128 stands for zero in the data rows.
Here are some points, one per row:
[150 144  73 114 151 140 167 131 118 121 158 142 162 157 111 155 117  89
 165 133 140 106 144 130 115 146 113 133 131 178 145 113 118 148]
[142 106 127 102 139 169 130  69 104 113 172 138  90  80 151 145 115 127
 111 136 168 106 122 112 119 153 112 112 134 150 120 138 157  99]
[144 146  91  98  83 124 127 145 178 132 135 103 113 139  93 131 150 114
 111 105 114 142 123 114  94 107  92 142 137 143 122 123 113  99]
[141 108 140 148 170 146 134 111 151 155 143 157 166 129 110 110 154 123
 137  88 110 109  96 124 145 120 119 116 105 105 160 127 132 139]
[160 141 148 140 171  70 145 145 132 148  82 136 142 108 116 128 107  86
 134 141 117 135  99  89  77 140 149 132 118 148 156 106 131 143]
[111 137 113 129 147 175 138 125 123 126 101 147 138 123 145 100 111 113
 101 147 136 109 133 109 174 134  92 177 113 130 118 131 121  78]
[142 114 124 106 169 119 124 116 142 121 127 103 144 152 133 152  91 163
 117 160 138 139 161 135 117 112 116 125 126  90 119 153 131 131]
[129 122 135 133 130 107  94 134 104 144 115 113 128 128 149 123 103 182
 132  96 132 121 108 118 155 134 113 114 146 125 110 131 137 165]
[130 170 128 161 123 114 144 130 115  98 110 124  71 164 107  72 102 153
  99 115 131 123 127  98 125  97 107 141 122 132 138 155 149 116]
[136 141 143 166 142 136 181 131 153 162 137 114 139 164 131  98 151 131
 149 116 116  82 165 111 135 139  93 106 103 109 113 120 140 166]
[133 128 112  98  82 166 132 153  73 128 132  87 139  62 101 126 118  82
 122 169 125 117 181 103 160 140 137 118  85 112  96  93 148 166]
[177 133  93 103 127 112 134 127 131  99  79 110 115 156 133  92 149 124
 139 133 115 160 176 164  94 141 104 135 135 125 152 127 132 119]
[145 126  97 142 140 166 124 141 132 118 122 152 122 114 132 154  80 102
 124 146  78 156 111  98 163 108 108 123 168 138  89 143 118 127]
[131 129 143 156 102 112 139 118 120 183 165 146  92 140 121 108 130 115
 136 137 125 128 115  82 146 125 111 122  94 133 147 109 149 128]
[166 136 123 152 113 112 117 134 140 147 104 145 128 126 160 157  85 186
 137 119 102 123 175 136 130 156 136 116 128 113 155  63 105 131]
[167 105 154 114 114 160 120 127 154 133 113 118 120 121 123 105 108 155
 109 126 113 120 126 107 171 123 161 116 169 146 110 127 131 122]
[151 125 134 121 141 187 143 157 116 146 127 130  75 145 117 141 154 117
 111  98 118 113 116 140 125  73 174 163 156 161 120 107 158 102]
[134 109 154 136 137 122 151 179 139 142  92 135  73 122 123 122 108 113
 114 108 133 115 143 126 124 171 152  73 167 122  93 129 120 164]
[149 137 129 135 103 151 104  90 156 145  99 130 129 164 159  80  88 113
 162 134 129 130 129 112 168 105 150 111 144  78 105 106 141 115]
[103 127 119  88  84 121 152 138 121 149 138 133 142 139 130 124 117 131
 123 183 143 170 129 135 149 121  90 127 183 138 169 135 149 133]
[128 123 158 128  97 154  96 138 135  98 167 125 130 190 152 117  92 128
 120 129 128 159 142  83 106 136 152 157 125 139  73 142  97 128]
[139 135  93 163 123 161 159 110 115 170 126  73 101 103 149 135 122 144
 108 131 128  84 118 129 105 106 120 148 148 141 115 145 100 135]
[ 95 107 135 135 161  91 191 102 123 122 141 128 134 130 126  86 147 105
 164 147 125 139 131  87 112 148 167 150 143 111 140 139 128 121]
[107 130 164 150 184 158 119 127 121 150 157 176 139 123 163 128 127  87
  68 141 155 131 173 176  89 113 119 155 122 144 114 142  99 136]
[125 148 135 134 122 148 107  91 163 139 121  86 128 142 163 133  84  94
 132 123 143  94 119 174 105 127 134 149 109 152 104 118 150 136]
[137 138 104 108 161 117 106 133 166 162 131 136 116 141 117 113 179  89
 143 125 167 175 140 106 158 132 122 140  98 134 139 125 115 114]
[155 151 162  89 143 141 136  78 141 123 104 131 145 155  99 125 136 145
  87 142 117 127 182 130  95 142 105  72 113 147 158 140 137  98]
[135 130 172 105  97 133 160 139 143 115 123 111 171 150 127  92  82  90
  98  99 128 110  89 157 130 108 101 109 160 166 189  93 126 140]
[166  93 127 145 116 118 138 165 132 127 129 161 139 143 134 159 133 119
 100 150 130 116 114 105  89  95  91 112  93  97 146 108 149 132]
[106 144  96 116 149 136 105 136 147 132 139 102 167 134 145 117  95 138
 103 142 142 171 129 119 114 118 158 124 104 122  92 134 117 180]
[ 99 131 112 134 101  84 115 138 148  81 148 180  94 134 133  98 130 120
 128 128 134 124 135 153 118 134 116 132 108 131 141 120 139 109]
[152  97 151 182 169 144 127 107 140 120 168 116 143 124  95 103 155 130
 146 138 101 162 163 135 106 141 158 152 146 161  82  97 182 144]
[ 96 127 103 151  94 140 150 130 145 104 169 109 174 118 141 110 114 149
 114 147 129 166 129 148 145 138 115 139 179 113 184 119 167 161]
[110 185 127 130 123 154 129 135  96 158 121 141 166 113  94 137 141 152
 112  98 166 127 130 114 114 117 126 149 105  96  91 147 161 114]
[154 105  70 122 132 126  87 157 173 126 143 132 149 111 161 121 133 127
  93  90 116  99 160 106 148 122 153 155 147  85 158 156 131 124]
[130 117 153 139 141 135 114 134  94 146 162 113 116 143 187 132 176 134
 139 112 110 129 148 151 123 149 158 136 137 114 160 122 151  95]
[126 165 120 111 133 135 146 156 131 127  99  89 120  90 188 146 144 145
 112 126 149 149 120  72 127 126 133 109  90 155 141 138 120  85]
[127 145 101 126 197 101  96  89 105 107 147  55 117 153  89 138 122  94
 123 116  94 102 101 108 166 162 113 125 151 137 144 128  97 149]
[120 142 135 141 122 133 120 105 118  96  88 137  97 154  80 148 118 122
 123 117 127 145 123 117  94  94 106 107 133  86 145 118 192 122]
[ 95  78 163 150  97 139 123 143 129 131 113 104 125 101 113  99 127 139
 108 150 133 164 122 143 107 105 139 109 118 175 185 153 146 132]
[ 93 132 129 118 157 115  80 153 125 125 104 121 164 145 111 125 131 158
 134 179  82  85 139 117 151 107 158 103 131 169 119 133 139  81]
[128  98 101 126 133  95  77 109 121 138 137 149 142 113 132 138  98 120
  99  90 124 128 169 119 115  83 165  93 144  95 126 152 145 150]
[147 188 167  99 139 129 104 143 107 144 122 101 115 108 109 115 123 127
 173 109 137 124 136 154 101 140 115 147 170  83 143 172 136 126]
[105 127 108 127 165 107  99 206 116 166 150 108 122 134 138 138  94 163
 156 126 111 142 110 147 110  89 133 116 134 111 113  63 143  77]
[138 103 126 152 127 110 135 127 109 119 114 149 120 108 104 127 148 128
 136 171 122 129 157 133 143  60  94 150 182 153 137 112  81 119]
[112 160 146 109 138 138 123 138 107  98 146 122 105 148 133 160 118 155
 132 137 151  85  96 152 134 117 150 136  85 139 154 145 136 158]
[118 119 166 135 115 135 106 127 163 143 127 161 146 124 100 107  94 113
 133 140 112 107 124 119 143 135 142 112 137 104 110 162  43 100]
[166 133 110 145 139 109 158  84 136 175 173 142  86 124  81 132 120 170
 152 167 133 130  91 141 156 143 149 135 112 118 134 102 132 116]
[ 92 116 129 116 115 145 158 117 126 112 146 132 109 100 115 126 101 122
 111  95 103 139 140 158 105 161 100 126 104  85 107 116  94  68]
[123 130 107 146 128 102 162 107 118 101 144 109 149 100 106 103 126  79
 140 109 176 123 120 129 156 104 143  97 122 136  99  77 101 122]
[136 155 143 165 118 132 139 156 151 106 143 130 128  94 143 162 146 108
  98 139  73 155 104 153 141 164 147 131 127 112 146 183 132  97]
[129 102 122 110 143 109 152 122 107 132 116 124 153 125 108  92 139 132
 144  94  93 152 161 143 125 140 135 152  89 194 107 134 127 128]
[106 123 165 113 133 143 132 153 124 134 128 125 141 122 119 161 172 131
 110 136 119 105 140 110 127 136 112 136 149 107 133 125 117 116]
[112 117 180  96 110 158 141 108 109 118 152 129  98 121 132 176 124 103
 140 136 124 135 145 133 149 120 183 118 112 108 151 113 119 152]
[106 154  93 137 108 130 137  83 132 103 114 150 147 149 117 141 172 156
 126  88 124 175 152 105 142 128 148 107 142 122 126 121 143 130]
[108 120 129 134  99  99 102 146  97  89 150 118  92 172 130 121 170 105
  81 117 113 144 150 142 155 110 109  97 102 106 124 115 111 151]
[102 129 140 120 112 151 142 121 118 112 111 144 162 118 133 164 161 106
 159 114 144  99 114 111  75 121 163 152 146  94 130 107 101 132]
[173 143 115  94 105 105 119 132 127 108 138 129 128 104 129 113 172 122
 108 130 147  83 105 142 124 130 165 163 158 106 123 136 117 102]
[149 153 145 125 125 124 117 146  94 130 111 106 141 112 163 157 121  76
 169 148 175 159  94 114 107 137 126 128 142  90 111 144 136 121]
[116 132 126 110 118 118 149  85 140 123  82 130 133  65 167 115 131 145
 103 138 110 110 116 128 115 147 146 163  93 111 118  88 144 122]
[143  96 101 170 142 168  81 137 105  62 120 123 105 135 145  91 179 140
 125 137 124 105  76 121  95 141 110 116 111 109 136 110  87 144]
[ 97 136 110 113 126 113 138  99 158 113 154 133 102 142 148 125 171 154
 134 144 140 115 111 120  61 111  83  82 170 149 108 103 114 134]
[132  99 130 133 145 136 100 157 108  81  96 165 125 114 110 136  77 173
 159  89 144 105 162 111 135 127 134 118 149 146 156 115  97 116]
[ 91  91 112 102  74 153  86  91 142 162 105 118 144 139  87 127 140 136
  77 134 140 141  74 127 101 162 160 147 154 156 161 129 127 143]
[147  98 141 114 111 141  94  88  95 157 140 134 141 129 150 110 133 109
 214 106 100 150 117 124 133 132  91 133  75 152 148 164 112 105]
[103 169 136 131 132 162 130 127 128 125 107 154 101 107 140 142 148 119
 148  95 119 143 120 173 169 136 158 108 138 164 120 123 118 154]
[126 135 114 115 119 171 156 134 123 125  97 147  91 150 129 168 134 127
 145 117  99 154 114 159 129 166 123 136 110 119 101 131 140 116]
[139 111 121 158 142 113 160 126 197 103 110 108 130 172 111 193 122 113
 136 139 128 129 136 108 145 120 154 184  80 124 150 127 124 153]
[104 132 120 148  98 110 140 132  96 121  92 129 161 177 106 160 144 127
 120 151 160  81 126 169 151 147 144 129 133 126  86 167 135  98]
[131  91 146 116 145 103 106 143 162 159 118 128 163 130 115 152 174 110
 127 100 137 131 107 151 166 136  72 104 109 125 108  86 156 125]
[119  87 119  98 151 106 144 124 133 150 129 125 120 123 125 108 117 133
 129 145 138 130 121 159 136  80 156  94  99  96  94 173 108 124]
[115  90 130 152 116  65  87 112 142 136 112 145  93 123 128 137 135  92
 165 147 146  91 143 102 149 181  91 134 149 155 100 156 187 135]
[129 172  99  95 148 111 104 126 136 145 146 178 127 131 149 143 106 150
 127 174 112 135 134 128 129 138 156  74 129 132 120 139 112 142]
[132 162 125  98 137  84 142 135  93 130 163 184 128 129 111 108 112 107
 132  96  95 123  91 103 137 110 136 145 103 147 148 130 156 139]
[101  96 130 141 149 115 174 119 133 124 117  83 115  97 156 153 112 117
 144  78 147 123 132 176 149 118 128 120 132 121 144 169 147  93]
[163  90 119  74 122 120 131 133 111  89 107 150 145 112 144 117 114 170
 151 142  91 141  83 176 113 112 121 131 110 117  88 134 141 169]
These points spread out most along one direction. Take the direction at right angles to it along which they spread out most. Then take the direction at right angles to both along which they spread out most. Go by this last direction. How far along it is each point below, from 0 to 99? The average is 50, and the first point in the table lies past the average. One standard deviation of the points above along it is 16.
[146 157 138 141 110 124 119 157 183 138 163 103 120  74  61  98 131 132
 150 127 125 128 130 148 119 152 118 129 101 148 130 139 102 155] 54
[144 126 174 104 146  98 115 119  77 134 130  89 125 137 131 146 126 158
  91 126 154 147 123 115 145 178 120 168 134 114 128  84 108 105] 51
[138 169 162 115 126 144 138 139 100 139 129 140 140 113 149 107 158 139
 123 163 108  95 144 146 153 118  94 160 139  96 124 149 142 155] 48
[ 85 155 130 144 112 125  86 135 140 126 125 144 109  89 133 130 113 128
 124 144 176  91 155 161 118 130 130 174 114 135 124  83 143 135] 46
[ 95 125 113 162 109 103 129 131  89 167 143 124 152 134 132 166  88 119
 111 114  77 130  97 149 100 147 106 147 143 133 115 129 126 117] 48
[170 146 131 187  90 112 123 104 113 104 166 107 177 121 127 161 152 133
 159 121 122 110 142 109 111 108 136  76 102 164 135 160 138 114] 53
[116 121  74 165 138 181 138 160 101 146 103 139 157 152 122  75 121 120
 134 162 174 153 101 148 124 182 138  85 143 114 177 131 122 124] 37
[106 151 130 129  92  97 170 117 105 164 109 128 130 133 200 136 153 121
 106 108 107 125 123 113 138 136 151 122 135 150 112 127 101 154] 50
[ 96 101 145  79 135 141 150 185 169  78 163 128 137 126 146 115 117 178
 171 115 139 114 115  82 136 143 130 124 140 133 107 137 147 137] 53
[186  94 128 114  94 121 140 146 138 136 156 138 135 169 120 127 118 158
 123 130 187 143 146 154 126 123 158 147 147 128 107 159  94 117] 47
[157 150 170 174 163  96 126 112 138  98 124 162 142 104 113 143 142 156
 110 120 174 192  87 122 165 132 109 131 124 156 103 128 131 136] 57
[ 85 136 139 132 132 128 108 101 171 111  91 101 102 133 137 135 155 130
 168 168 116 151 128 115 129  72 107 131 133 117 152 123  92 153] 39
[ 95 100  92 111 130 142 122 127 117 151 116 138  96 122  95 151 136 159
 136  94 138 133 143 117 120 123  78 147 114 142 160 166 104 185] 39
